Each row has a name. After each piece below comes the name of the row it's from, unless a question asks for something else. Each question is about the rows just above it.

Columns, left to right: V B G K X J Y C A
[146 129 173 130 110  95 130 130 184] : lomo
[125 125 120 105 130 151 113 123  91] : vud
[120 125 105 108 135 153 119 126  75] : mek
[146 128 169 125 116 100 127 126 177] : ges
[199  98 131 173 155 122 123 143 101] : pog
[146 129 173 130 110  95 128 130 184] : topap
[153 129 172 131 116  99 120 119 191] : Tid
[153 128 175 139 109  99 119 126 196] : bufa
[151 129 168 140 102  98 118 122 201] : fadim
[155 131 173 143 101  99 122 123 199] : bag
[154 135 174 137 107  90 128 120 190] : zez
[133 122 151 108 118 135 120 119 101] : luf
Which column holds this, read top down? [173 120 105 169 131 173 172 175 168 173 174]
G
Which column holds [151 153 100 122  95  99  99  98  99  90 135] top down?
J
Put [199 123 122  99 101 143 173 131 155] back in order: which row is it?
bag

Columns, left to right: W M U H E R T Z D
[ 94 168 138 168 110 144  98 126  97] : kulot
[183  94 103 153 163  84  72 161  78] : sef
[177  23 119 168 112 114 119 171  65] : rar
Which column holds [97 78] top down?
D
Put [ 94  97  98 110 126 138 144 168 168] back in order: which row is it?
kulot
Which column holds this, read top down? [168  94]
M
[144  84] is in which column, read top down?
R
Which row holds these entries in another order? [161  78 183  94 103 153 163  84  72]
sef

Columns, left to right: Q N L P
[ 49 221 177 112]  figus
[ 70 177 220 112]  Nid
[ 49 177 220 112]  kupa
Put [112 220 177  70] back in order: which row is it?
Nid
Which column holds [49 70] top down?
Q
[112 220 177  49] is which row reordered?
kupa
Put [ 49 112 177 220] back in order: which row is it?
kupa
find: [ 49 177 220 112]
kupa
find: [ 70 177 220 112]
Nid

Columns, left to right: zabuz tosor Fozig dibiv vefu rufi ril Bifum pefen Biraf
[ 44 135 121 100 148 113 127 118 204 135] : Ter
[136 134 158  72  84  58 156 177 161 110] : rek
[136 134 158  72 177  58 156 177 161 110] : Lonam
[ 92 192 170 146 139  89 151 131 164 189] : pupe
[177 110 156 134  72 177 158 161  57 136] : pofaz
[131 170 151 146  88 164  92 192 189 139] : Rep
[203 115 148 148 187 107 113 133 194 125] : muvat
Which row holds these entries in another order? [189 164 131 151  89 139 146 170 192  92]
pupe
Which column holds [156 151 158  92 113] top down?
ril
[ 58  72  84 110 134 136 156 158 161 177] is which row reordered?
rek
Put [110 161 177 156  58 177  72 158 134 136] back in order: which row is it?
Lonam
Which column holds [58 89] top down?
rufi

Columns, left to right: Mapa rekad mep dosu nemi Rami Guse Tife bov losa
[ 84  67  65 156 118 170 126 125 196 184]  pala
[ 45  92 128 106 113 194 217 140  56 165]  Daku
[152 118 127 131 111 115  96 144 151 125]  Gezu
[109 100 127 128 139 129 158 133 101 163]  nolu
[101 118 127 127 113 155 157 129 114 125]  Gavuv
[ 96 152 144 151 127 111 115 125 119 131]  noti
[184 118 127 156  67  84  65 196 170 125]  niv
[ 80 118 127 117 128 162 179 118  92 131]  tas
[115 129 155 111  84 162] is in which column, read top down?
Rami
[ 96 158 157] is in which column, read top down?
Guse
Which column holds [196  56 151 101 114 119 170] top down?
bov
Put [ 96 144 151 125 152 118 127 131 111 115] back in order: which row is it?
Gezu
find: [ 84  67  65 156 118 170 126 125 196 184]
pala
Which row holds these entries in another order? [ 96 111 115 119 125 127 131 144 151 152]
noti
Put [ 84  65 196 170 125 184 118 127 156  67] back in order: which row is it?
niv

Columns, left to right: neran gepu muzuf pas lal
[ 67  83 182 149 154]  Megid
[ 44 106  79  40  66]  kalu
[ 63 180 211 222 188]  fov
[202  28 200 164  88]  Vonob
[149  76  30 230  48]  muk
[222 180 211  62 188]  femuk
[ 95  62 217  26 112]  riki
[ 76 150  30 230  48]  Mog
[150  76 230  29  48]  kez
[195 214 163  64 201]  rem
[ 48 230  30  76 149] is which row reordered?
muk
[ 44  63 202 149 222  95] is in which column, read top down?
neran
Which column holds [ 66 188  88  48 188] top down?
lal
Which row holds these entries in another order? [ 30  48  76 150 230]
Mog
Which row holds these entries in another order? [188 211 180 222  63]
fov
[214 195 201  64 163] is which row reordered?
rem

Columns, left to right: Fus Loden nuzu Rav
[ 40  86  33 173]  nore
[ 40  87 174  33]  Doku
[151 153 116 139]  Givik
[179 183 101 153]  Vovi
[105 103 140 117]  dasik
[226 234  77 175]  kog
[ 40  33 174  86]  bebu
[ 33 174  40  86] is which row reordered?
bebu
Put [ 86  40  33 174] back in order: which row is it?
bebu

Columns, left to right: gepiv til tet sove koti Toket kofos
[160  92 138 123  64  57  38]  Sarif
[160 138  57  64  93  50 123]  Dogi
[ 67  27 192 204 107 226 190]  gutud
[201 241 186  49 189  61 179]  Sigob
[160  92 138 123  64  57  50]  Zuz
[ 92  57 123 138 160  64  51]  vap
[190 179] is in which column, read top down?
kofos
Which column holds [ 57  50 226  61] top down?
Toket
[123  64  57  50 160  92 138] is which row reordered?
Zuz
[204 190 107  27 192 226  67] is which row reordered?
gutud
Which column holds [160 160  67] top down?
gepiv
Put [ 50  57  64  92 123 138 160] back in order: which row is it?
Zuz

Columns, left to right: vif nupe tanid fupur nameb tenat sep
[111  51 120  47  98 115  31]  Goni
[109 190 131 188 149 119 213]  zefu
[179 141 131 194 140 140 184]  bito
Which column holds [119 140] top down?
tenat
Which column holds [115 119] top down?
tenat

Columns, left to right: sagel vorav malek rurek
[115 111  89 116] -> lunos
[ 90 115 111 116] -> doza
[146 130 136 133] -> Nuvos
[115 115 111  90] -> Gil
[115 111  89 133] -> mepup
[ 90 110 116 115] -> gup
[217 149 134 195] -> sotir
Which column holds [111 136 111] top down?
malek
Put [116  89 111 115] back in order: which row is it?
lunos
Which column holds [111 136 111  89 116] top down?
malek
[116 111 115  90] is which row reordered?
doza
[ 90 111 115 116] is which row reordered?
doza
Which column holds this, read top down? [111 115 130 115 111]
vorav
[146 115] is in which column, read top down?
sagel

Columns, left to right: tabaz Tuto Sasel nimi takeg susaf peno Pav Zose
[158 190  99 181 103  59 162 118  75] = lare
[210 107 129 163  62  76 239  51  68] = mal
[215  85  81  81  16 132 202  98 134] = vurol
Which column holds [62 16] top down?
takeg
[51 98] is in which column, read top down?
Pav
[ 76 132] is in which column, read top down?
susaf
[163  81] is in which column, read top down?
nimi

Columns, left to right: Ritu gim lup sipa Misak kubo Bogo
[167 124 105 190 110  37 126]  Zis
[123 130 131 130 128 131 117]  vare
[ 81 244  90  72  69 134 136]  merap
[134  72 137 244  69  90  81]  nizuv
[126 117 136] is in which column, read top down?
Bogo
[123  81] is in which column, read top down?
Ritu
[128  69  69] is in which column, read top down?
Misak
Put [ 69  72  81  90 134 137 244] back in order: which row is it?
nizuv
Which column holds this, read top down? [117 136]
Bogo

Columns, left to right: dapo zalov Berum Mugi bime gos bod ninuz lom
[130 134  18  75 100 125 132 153 141] : bagu
[130 134  18  75 100 125 132 153  28] : Lisil
[125 130  76 153 134 100 141  18 132] : pubo
Put [125 132 153 141 130 134  18  75 100] back in order: which row is it?
bagu
Which row holds these entries in another order? [ 18  75 100 125 130 132 134 141 153]
bagu
Put [141  18 132 125 130  76 153 134 100] back in order: which row is it?
pubo
Which column holds this, read top down? [141  28]
lom

